Named turns come first, each shown by rows before and after it. Which turns, in which order, take the first row of each pair that follows to the second? Write the first one first, as in the answered first pair.
Y (before |-> after):
[ -7  -1  -9  -1  -4   1 -13   5] |-> [ -9  -2  -5   2   1   2 -15   0]
[-11   8   2   1 -10  -2   6   4] |-> [ -7  -4   6   9   1   3   2 -13]
[  8  -5   3   1 -22  -5   5  -4] |-> [-10   6  10   2 -16 -11   5  -2]
A (before |-> after):
[ -7  -1  17  15  17  -2   7 -18] |-> [ 17   2   6  10   0   2  26 -14]
[  4   2   2   2 -14   1  14  -4] |-> [-10   8 -10   1  -9   7   8   2]
[  5  -5  13   5  -9   2   8 -10] |-> [  5   1  -6   0 -14  10  13   0]
[  5  14 -14  -8 -11   2   4  20] |-> [-19  11  -2  -2   7  -1 -15  15]
C (before |-> after):
[ -5   2   4  -5  -5 -10   4   1] |-> [ -4   2   1   2   3  -4  10 -10]
[ -5   7  -8  14 -13  13  16 -10] |-> [ -5  -9   0  13 -25   6  -4  -6]
[ 1  1 -1 -1 15  6 -9 -4] |-> [ -1   1   2  -8   6  -1 -16   7]
G (before |-> after):
[  3  -7   3   2   5  -1   5 -10] |-> [-8 -2  5  2  7 -3  2 -8]
[ -8   8  21   0  12 -11   0  -7] |-> [ -1   7  10 -11  17 -12  -9   7]
[  1   4  -2  13  10   2   9 -13] |-> [-11   8  -2  10  14  -1   0  -5]
[ 13  -8  -1  -3 -21  -3  13  11] |-> [ -2  -4   9   5 -23  -5  18   2]
P (before |-> after):
[ 19  -8   6  10 -15  -5  12 -18] |-> [ 19  -7  15   8 -13 -13   8 -15]
[  0  -6  -8   1 -24   8   7   2] |-> [  3 -10  -1   0 -26   2   1   3]
[  2  16  -1  -7 -10 -15  10  11] |-> [  1  17  -8  -4 -11  -8  14   9]
Pairs:
(two turns a pair)
[  8  -4   5 -12  10 -10  -3   6] |-> [ 5 -6 15  1  3 -8  6 -9] => G, G
[  4   5  22   1   2 -10  -3   0] |-> [-2 16 11 -2 10 -8  1  9] => G, P
[-7  8 -1 -6 19  0 -7  6] |-> [ -8  -6  -2  -1  12   6 -19   1] => P, C
[  5 -10  11  -4   2  -8 -15  -8] |-> [10 13 -7 -8  5  0 13 -1] => Y, C
[-16 -10  -6   6  -3   4  -4 -15] |-> [-16  -2   7  -1 -11 -14  -5  -2] => C, A
[16 -8 10 -2 16 -9 -3  2] |-> [16  3 -4 -9  9 -7  5 15] => C, A
[-12   4   6   0  28  -6 -14  -5] |-> [  7   2  -7  -7  30  -1 -11   1] => G, P
[  0   3 -23  -6 -22   5   1  17] |-> [-22  -5 -11  -2  -7   1 -24  12] => P, A
[  8 -17   3   3  -8   5  -7  -4] |-> [  2  -4  15  -4   1 -11  -8   9] => P, P
[-11   8  -1  -7  11  -1  -9   6] |-> [-11   3 -13  -3   7  11  -4   0] => P, P
[ 16 -10  -4  -3   4   3   1  -5] |-> [15  0 -6 -6  6  2  9  1] => C, C
[  2 -16  -3  -5  11  -8 -15  -4] |-> [ 2 -2 -8 -3 22 -1  2 -9] => C, C
[ -3  -8 -11   4 -12   5   6   9] |-> [-17  -3   0   6  -6  -3   1   9] => P, Y
[-8  0 14  7 -5 -2  3 -1] |-> [-8 -3 13  6 -3 -1 -2 -1] => Y, G
[ 11 -22  -2   0 -19   3  -6  -1] |-> [-14  12  -6   9   5  10  21  -7] => Y, C
[ 8 12 -4 -3 -3  8  7  3] |-> [ 4 -4  5  6 -8 10 -5 -9] => G, C
[  0  -7   3   6  -7  -1 -18  -4] |-> [  7  -3  -9   2 -15   4 -10   3] => A, A
[-14   7  -6  -9   3   1 -17   7] |-> [  2  -1 -14  -4  12  14  -8  -9] => C, Y
[-22   1  14   2 -18 -11 -11   2] |-> [ 19 -11  -6 -12 -17  -5 -12  11] => G, G
[ 10  -6  18  -7  -7 -10 -16   9] |-> [  6  -7  21  -4  -1 -11 -17   3] => Y, Y
[14 -5  5 -4 -2 -3 -8  5] |-> [11  6  8  0 -8 -5  8  4] => G, C
[-12 -11  -2   8   6   7  -9 -13] |-> [-15  -7  12   8   3  -3  -6 -12] => A, G
[-13   6  19   5   1  -6   6  -6] |-> [ 11   0  11  -7 -15  -9   7   7] => Y, C
[  4  -7 -18 -11 -20   1  -8  23] |-> [ 13  -1 -18   1 -22  12  20   2] => G, C
[-13  10   2  -2   9  -4   3   3] |-> [ 11 -13  -7  -2  -3   5  -3  -4] => C, Y
[ -9   9  18  18   2  -1  11 -16] |-> [  8   8  -8 -11  18  -5 -11  18] => G, G
[ -6 -15 -11  -8 -13   6 -27  13] |-> [  0   5 -29  -4  -5  22   6   8] => C, P
[ -1   0  10  -1   5   4  -2 -11] |-> [-2 10  8 -5  6  2  6 -4] => C, C
[-17 -10   6   9 -22   1   0   7] |-> [-13 -10   1  -1 -15  -4 -10  21] => P, G
[-25   1 -12  12  -8   1   0   4] |-> [-15 -12 -12  16 -10   7  -5  -6] => P, Y
[ -6   5   5   2  11   4 -10   0] |-> [ 2  4 15  1  6 -3 -5 -1] => A, G
[ 1  6 14 -2 -4 -2  2 -5] |-> [-2  8  8 -2  7  2  3 -6] => G, C
[ -3  17   5   1  20   0  21 -16] |-> [  2 -23  16   2  -4  -5 -16 -19] => A, C
[17 -9 10 -6  7 -9 -4  1] |-> [17 -5  6 -2 15 -4  2 -4] => C, C
[-12   4   4  -8  -1   2 -11  11] |-> [  4  -3  13 -10  -1  -4 -11   7] => A, G
[-3  9 -7  1 13  1  5  3] |-> [-3  5 -1  5 14  2  5 -5] => A, P
[-14  -2 -12  12   7  17   4 -14] |-> [-11  -7  11  -2 -19 -13 -14  10] => A, C
[  2  -1  -4   4  -1  19   8 -11] |-> [ -9  -3   2   7  -3  17   1 -12] => G, P
[-10 -13  -5   4  -9   5 -13   0] |-> [-16  -9  -3   4  -9   3 -12   1] => Y, Y
[ -6   0  -8   5 -11  -6  -4   3] |-> [ -7  -2  -7   5   0  -7 -10   2] => Y, G
[ -2 -14  -2  11  -8  10   3 -12] |-> [-12 -13  10   8  -5  -3  -9  -5] => P, G
[ 11   2 -10 -12   2  13  11   8] |-> [-12  14   0  -9   5   5   8  12] => P, Y
[  0  -6 -18   7   2  20  -2  -8] |-> [ -4   1 -19   5 -12  17   3   0] => G, Y
[ 11 -14  -8   3 -14  11   6  -3] |-> [-12  -1   4   5 -22   1   8   3] => G, C
[  9   5  10  -8  -3 -12   7  10] |-> [-4 11 11  0 10 -8  9  0] => Y, P
[-12  -7   3 -10  -5  -8  -5   5] |-> [  5 -14   5  -7  -9  -4   3  -5] => Y, A
[-24   6  -3   4  17   7 -15 -11] |-> [ -8  13 -21 -12 -11   5  -7  16] => Y, Y
[  3   6  14   1  14   7 -12 -13] |-> [  9   6   9  -3  17   8 -15  -6] => G, G
[-10   2   4   6 -23   2  -2   1] |-> [-14  -5  10   9  -1   2 -15  -8] => G, Y
[-23  11   6   5 -25  -6   1   7] |-> [-15  -8  10  19  -8   7  -4 -22] => P, Y
[-3 10  5  3 -9 -2 12 -4] |-> [ -4   3   8   1 -15  -6   3  -1] => C, C
[-18  -3   4  12  12   9  -3 -16] |-> [-19   2  -3  -5  10  -2 -18  11] => G, C
[ -4  -6 -15  -6 -17   5 -14   9] |-> [-14  20 -11  -7   0   0   4  12] => A, C
[  4 -15   4   2   6   1 -16  -2] |-> [ 17 -14   0   0  -6   5  -2  -2] => G, A
[-17  -7  -3   0 -19   6  -3  -6] |-> [-15   7 -13  -9 -11   4   3   9] => C, G
[ -5  21  18 -13   7 -18   9  -9] |-> [ 17  -2  18 -17  -5 -20  -5  -8] => Y, C
[-18   7   3   9  -8  -4   1  -5] |-> [-16   9   3   0  -3 -12  -6   7] => A, G
[  5  -1 -13  -6  -4   4   2   8] |-> [-2 -9 11  0  6 -6 -8 -5] => A, A
[14  9 -1  0 32  1 10  0] |-> [26 10 -9 -4 12  3 20  6] => G, Y
[3 4 2 9 6 5 6 0] |-> [ 1 -3  9  6  0 -4 -6  6] => C, P
[ -5   0   4  -2  19  -5 -12   4] |-> [ 14   1  12  -4   9 -13   2   3] => A, C
[  4  -8  15  -8   3   1   5 -15] |-> [ -5   2   8  -5  -7   5  16 -13] => A, G
[ 11  -8  11   6   2   2   1 -13] |-> [  5   4   8   2 -19  -3  11   2] => Y, G
[  8  -9  15  -3 -31 -13  -5   9] |-> [ -3   8   2 -10 -26 -14  -1  25] => P, A
[  3   6   6 -16  -9 -13   9  11] |-> [-15  13  -2 -14   1  -7   4  11] => P, A
[-15  -1 -16  15   5  20   5 -16] |-> [-22 -14   0   7 -15   2 -23  -2] => C, Y
[  8  -2   7   3   6   9 -28  -3] |-> [ 12  21 -10  -3   6  15  -1   8] => Y, C
[ -3  14  -3  -9 -18   1  -3  12] |-> [-19  15  12   1   1  -1  -4  -5] => G, Y
[  0   0  -8   3  17  18   1 -16] |-> [-16  19 -10  -4   7  10   5   4] => Y, Y
[  9 -10  -7   4  10   7 -11  -2] |-> [ 16 -11  -2   0   7   1  -8   0] => P, A
[-12  15   8   9   4  -2   4 -17] |-> [  2  11  18  -2  10 -14  -5  -9] => G, A
[-20  -1  14  16   8   6  -6  -6] |-> [-16   6  23  11   2  -7  -3   2] => A, G
[  0  -7   5   8 -16  -8   4 -10] |-> [-14  12   1   6  -1  -9  11  -4] => G, C
[-24 -13  -2   3  -8   3 -33   5] |-> [ -2 -15  -6 -10  -3  -3 -36  16] => G, P
[  6   1  -4 -12   7  -3  -6  14] |-> [-6  8 -2 -5 18  2 -3  6] => Y, P
[-7  1 -6  2 -1 -3 -2  5] |-> [-4 -4 -4  1  3 -4 -7  3] => G, A
[  2  -8  -5  20 -24   5   9 -17] |-> [ -3 -17  -4  21 -15   6  -6 -21] => G, Y
[ 25 -13  21   0 -10  -5   6  -8] |-> [  3  16  14  -8 -16 -12  18  15] => Y, P
[ -8  -5  -8   1  15  11 -14  -3] |-> [  3  -1 -18  -8   2   9  -8  10] => Y, C
[  3 -13  -1   4  16   9   4 -10] |-> [  8 -17   2  -8  -7  -5  -6  11] => A, C
[17 -4 -7  1 -8  7 12 -4] |-> [  0  -7 -20   1  -4  14  -5   1] => A, P
[-31   5  -4   9 -22   6  -3   3] |-> [ -1 -14 -14   7 -31  15  -4  -2] => Y, Y
[ -9 -19  -5  -2 -16  -7 -27   9] |-> [-12 -17   8   1   2 -12 -30   3] => P, Y
[  4  -1  -2  -8   9 -11 -13  17] |-> [ 14  -8  10  10  -6  -4   9 -12] => G, G
[-11  -7   2   2   5  -3 -20   3] |-> [  1  10 -12  -9   2  -1   1  16] => Y, C
[ 7  2 -9 -2 -6  3  6 -3] |-> [ -3   1 -13  -2  -2   6  -4   1] => P, A
[-15   3  -3   7  16   4   4 -11] |-> [ -2  -8  15  -1 -10 -16  -6   0] => A, C
[ 25  -6 -23   3 -21  13  14  -3] |-> [-38  17  -1  12 -13  -3   2   3] => G, G
[ -9   7  13   6  -4  -1  19 -10] |-> [  3  -3   3   1 -22   3  17  -4] => C, A
[-24   1   9   8  10   1  -7 -12] |-> [-24  14   6   4  11  -1   4  -4] => C, C
[ 16  -6 -14  -2 -10   7   3   1] |-> [ -5   6  -2   7 -20   4  13  -5] => G, Y
[ 15  -8 -16 -10   8   9  -3   1] |-> [  8 -13   2  -5  17   2 -12  -8] => A, A
[-1  7 16  4 31 -9  0 -3] |-> [ 27  -2  -2 -10  19  -5  -2  11] => G, Y
[ -3 -12   9  17  21  10  -3 -22] |-> [ 25 -20 -17  -4  -1  13  -9   4] => G, Y
[ -5   3   1  -3  -7 -10   9   4] |-> [  0  -3  -5   3   7   1  10 -10] => G, C
[ 12  -2  17   5 -11 -14 -10   5] |-> [ 10  15   4  -1 -11 -14   2  16] => P, A
[-5 13  3  5 17 -1  2  5] |-> [-1 11 -8  6 16  8  3  5] => P, G
[ 18   4   8  -9   5 -10   5  12] |-> [  9  10  16  -2   1 -11  12   5] => G, Y
[ -5 -22   8   1 -20  -2 -11  -6] |-> [-14  -7  11  -5 -21 -12  -8   8] => Y, P
[ -1  -7  17  -6 -14 -16 -11   5] |-> [  0   7  13 -11 -15 -17   3  12] => P, A
[-16  -1  -2  -2  15  -3 -18   5] |-> [  5 -12  -3  -5  13  -2 -21   4] => Y, P
[ -6  10   6  -7   8 -19 -13   6] |-> [ 21  -2 -11  -2  13  -1  -1 -10] => C, Y
[ -3   0 -18  -1  11  12  -1   3] |-> [-10  -2   4  -7   4 -11 -14  13] => A, C
[15 -4  1 -3 -7  0 -4  6] |-> [ 9  6  1 -7 -3 -5 -3 14] => Y, G
[ -2  -5  -1  10 -41   7  14  -1] |-> [  4  12  -3   8 -28   7  31  -1] => P, C
